(in the rows, 128 means zero)
Rotation paths and how fast each direction turns (degrees a step):
Each turn is a multiple of 5 degrees from 10 to 175, or 0.
Each row of a path follows its step; steps can be skipped.
path 1
step 0: [120 128 123 132 125 127 129 136 122 125 131 141 125 126 133 133 114 131
 133 131 127 127 132 130 112 128 142 129 125 124 116 118 127 129 129 127
 129 119 116 127 132]
step 1: [134 129 130 139 120 125 120 132 129 124 115 140 134 122 131 129 122 122
 135 136 139 136 123 136 133 130 131 124 129 123 132 124 135 134 137 133
 125 135 128 134 138]
step 2: [116 132 122 129 124 124 137 110 134 124 127 136 128 122 139 129 119 139
 141 132 122 136 130 133 130 119 124 123 128 128 127 125 129 130 134 125
 127 121 131 126 132]
step 3: [115 126 118 129 124 124 135 129 128 125 115 134 137 128 134 128 123 115
 135 126 135 128 128 130 111 128 137 132 129 137 129 122 135 134 123 131
 129 133 121 132 124]
step 4: [122 130 134 126 127 121 125 132 118 127 117 133 129 135 121 125 122 124
 144 140 121 140 130 131 130 125 123 120 130 126 134 127 142 130 131 130
 138 123 131 129 135]
step 5: [117 122 128 120 126 124 128 122 138 119 123 136 131 116 127 124 128 129
 134 129 131 123 127 129 129 114 130 122 122 141 124 114 131 123 123 128
 136 127 135 122 136]
step 6: [112 129 125 132 135 131 133 127 127 124 116 138 117 136 119 124 127 121
 130 128 128 130 130 135 121 128 133 137 140 132 122 126 128 130 128 133
 132 137 140 137 133]
step 7: [120 134 127 122 130 117 114 127 122 132 123 135 125 132 121 128 124 124
 131 132 121 133 131 128 133 121 139 129 128 129 127 118 126 137 123 129
 126 121 122 115 143]
step 9: [121 135 119 125 124 131 137 135 133 120 130 140 119 126 125 122 120 129
 136 133 129 138 135 133 128 136 130 134 134 122 124 121 122 131 121 120
 119 127 130 131 142]
step 10: [125 130 124 123 117 119 118 125 123 130 116 133 124 130 141 126 124 125
 127 123 138 134 134 131 125 118 126 130 125 128 136 123 129 142 128 137
 116 130 130 123 136]
step 11: [127 129 130 128 124 123 142 120 122 129 119 137 121 125 136 128 112 128
 137 125 127 127 125 120 124 129 125 128 131 121 126 132 139 122 117 129
 130 116 132 129 139]
Directions:
[129 125 128 132 127 127 130 127 125 130 127 129 126 128 126 127 129 130
 127 129 131 129 129 129 128 130 127 129 130 130 128 133 132 130 129 131
 130 132 131 129 128] : 155
[126 127 121 128 129 130 130 124 128 123 129 124 128 127 128 128 131 128
 129 129 130 127 133 129 128 129 127 127 131 127 125 127 126 128 128 126
 128 129 130 128 127] : 110
path 2
step 0: [124 128 134 146 124 125 131 136 118 144 130 120 121 123 129 135 135 133
 128 129 120 124 127 131 126 129 132 129 115 128 130 128 126 130 127 139
 124 122 142 127 131]
step 1: [124 125 128 124 124 126 129 127 140 145 128 117 125 116 138 125 133 128
 128 127 123 132 130 135 117 136 132 126 119 137 129 127 128 114 124 133
 122 123 134 133 127]
step 2: [124 117 119 131 132 132 121 138 124 134 126 124 118 125 148 130 131 129
 130 124 125 135 139 137 131 122 132 129 128 130 137 123 129 128 131 132
 122 120 135 136 132]
step 3: [122 120 130 129 134 131 135 120 129 139 129 121 124 134 133 133 134 134
 132 129 116 138 137 132 123 119 131 125 123 132 132 121 137 124 123 134
 115 135 118 130 134]
step 4: [124 127 133 133 135 134 135 133 132 139 121 139 120 133 131 115 131 125
 129 129 125 131 144 125 122 124 136 132 124 126 132 135 131 121 135 130
 123 124 126 139 139]
step 5: [124 134 134 132 128 135 132 130 120 127 133 124 115 130 126 130 135 128
 125 127 125 138 135 127 119 119 132 136 126 120 127 133 136 116 128 149
 125 130 132 132 128]
step 6: [121 130 135 126 126 132 127 124 132 132 122 136 122 138 130 124 125 124
 129 129 116 126 127 133 122 129 130 139 121 133 124 123 121 110 126 143
 121 117 129 133 124]
step 7: [119 123 138 134 127 139 132 128 124 122 127 132 116 126 133 137 133 122
 126 115 123 133 136 129 136 134 119 128 119 133 128 130 128 121 127 134
 127 121 135 140 125]
step 9: [125 125 131 138 130 129 131 138 125 134 129 137 122 123 139 122 122 133
 126 110 117 119 138 119 122 132 128 125 126 133 127 126 128 122 118 132
 125 133 132 134 132]
step 10: [121 132 129 126 126 138 133 128 125 135 135 126 132 126 138 132 139 141
 123 120 124 123 137 119 126 123 133 133 126 138 140 138 127 120 124 140
 128 128 133 121 130]
step 11: [128 140 126 132 133 129 127 129 123 145 129 140 124 129 131 129 134 137
 129 120 111 125 125 138 122 128 132 127 120 131 130 128 126 125 129 131
 119 120 139 124 135]
Directions:
[130 128 127 126 129 126 128 131 128 126 125 127 128 126 129 130 130 128
 129 127 128 125 121 127 131 126 129 127 128 128 126 130 129 127 131 129
 129 129 122 130 129] : 0
[128 124 125 129 129 130 129 127 129 127 128 129 129 130 132 129 127 125
 132 128 126 132 128 131 132 130 126 129 129 130 125 127 130 129 128 125
 130 131 127 128 129] : 70
[128 127 129 129 130 125 128 129 128 129 129 131 130 128 124 129 127 128
 131 131 124 128 124 129 125 127 128 127 127 129 125 125 127 127 124 129
 123 130 128 125 129] : 135
[125 131 130 127 125 127 133 130 128 125 128 127 129 128 128 129 126 124
 131 125 126 124 129 125 129 129 127 128 131 128 126 127 129 129 127 130
 128 124 129 125 128] : 35
[128 124 128 126 130 127 123 125 125 127 128 126 129 132 130 129 126 130
 128 128 126 125 129 124 129 126 128 130 130 131 128 126 127 128 126 131
 129 126 127 128 126] : 100
[129 129 129 132 127 129 128 128 127 126 128 131 127 127 127 126 131 126
 126 126 130 129 127 125 131 131 126 130 125 129 128 124 123 126 125 130
 132 130 125 126 127] : 35
path 3
step 1: [134 128 115 128 143 130 130 121 124 123 123 128 127 127 124 144 129 126
 119 127 124 122 125 133 136 131 133 134 120 127 123 128 126 131 134 117
 125 112 130 131 134]
step 2: [125 141 123 128 135 130 125 131 131 128 128 128 136 134 121 132 119 130
 120 138 125 131 115 140 123 129 125 131 142 130 126 130 119 122 122 126
 125 115 127 117 135]
step 3: [124 127 125 134 127 129 137 129 128 129 116 118 128 119 118 135 117 134
 137 122 125 131 125 128 135 125 134 137 135 127 127 136 133 126 116 121
 135 127 129 114 133]
step 4: [128 133 120 132 134 131 136 127 133 133 126 127 127 121 124 113 115 138
 130 135 122 124 131 136 136 125 130 127 121 138 122 128 129 115 134 125
 118 136 129 119 123]
step 5: [136 135 114 123 132 124 132 119 127 118 128 122 118 129 135 138 129 133
 121 125 132 128 118 132 136 127 128 129 125 133 123 131 141 125 135 119
 125 131 142 125 124]
step 6: [127 136 125 135 132 126 128 125 135 131 122 129 123 139 128 142 118 132
 123 139 129 130 114 128 126 129 124 118 122 134 130 128 133 123 134 131
 119 114 122 125 134]
step 7: [128 133 123 125 122 128 130 133 128 128 108 111 123 124 125 134 131 137
 123 131 131 131 127 133 133 139 129 134 136 127 122 125 131 125 125 131
 131 121 121 120 142]
step 8: [109 131 127 128 129 139 128 132 125 129 124 124 119 115 126 128 119 136
 131 143 131 127 131 129 132 127 127 123 136 138 123 134 129 117 123 130
 122 133 129 124 123]
step 9: [124 120 120 132 133 133 133 123 120 134 126 127 109 125 125 130 129 131
 119 131 132 121 124 133 143 125 136 139 122 130 121 129 134 131 139 124
 132 134 132 125 125]
step 10: [131 143 130 134 133 120 123 128 123 131 135 132 119 132 128 131 128 132
 120 136 138 123 113 135 125 124 130 130 122 128 120 131 124 115 134 136
 119 122 133 120 127]
step 11: [132 126 134 126 125 123 143 134 129 131 121 115 119 129 131 140 125 126
 131 130 129 126 112 126 126 130 134 133 130 121 119 134 134 130 122 137
 128 118 133 124 137]
Directions:
[129 131 130 128 128 126 126 126 132 127 131 125 129 129 127 132 126 126
 128 126 129 124 126 128 125 129 124 130 129 127 126 129 127 130 132 129
 129 123 126 129 129] : 80
[126 126 127 125 129 128 130 123 126 128 129 126 130 123 128 127 125 126
 130 129 130 127 130 128 130 127 126 128 128 129 130 127 126 127 133 130
 128 132 130 131 130] : 85
[129 126 126 126 127 127 129 130 129 127 126 129 130 126 131 131 130 128
 128 129 127 127 126 126 130 131 127 124 128 129 129 122 127 129 127 129
 124 124 130 130 130] : 65
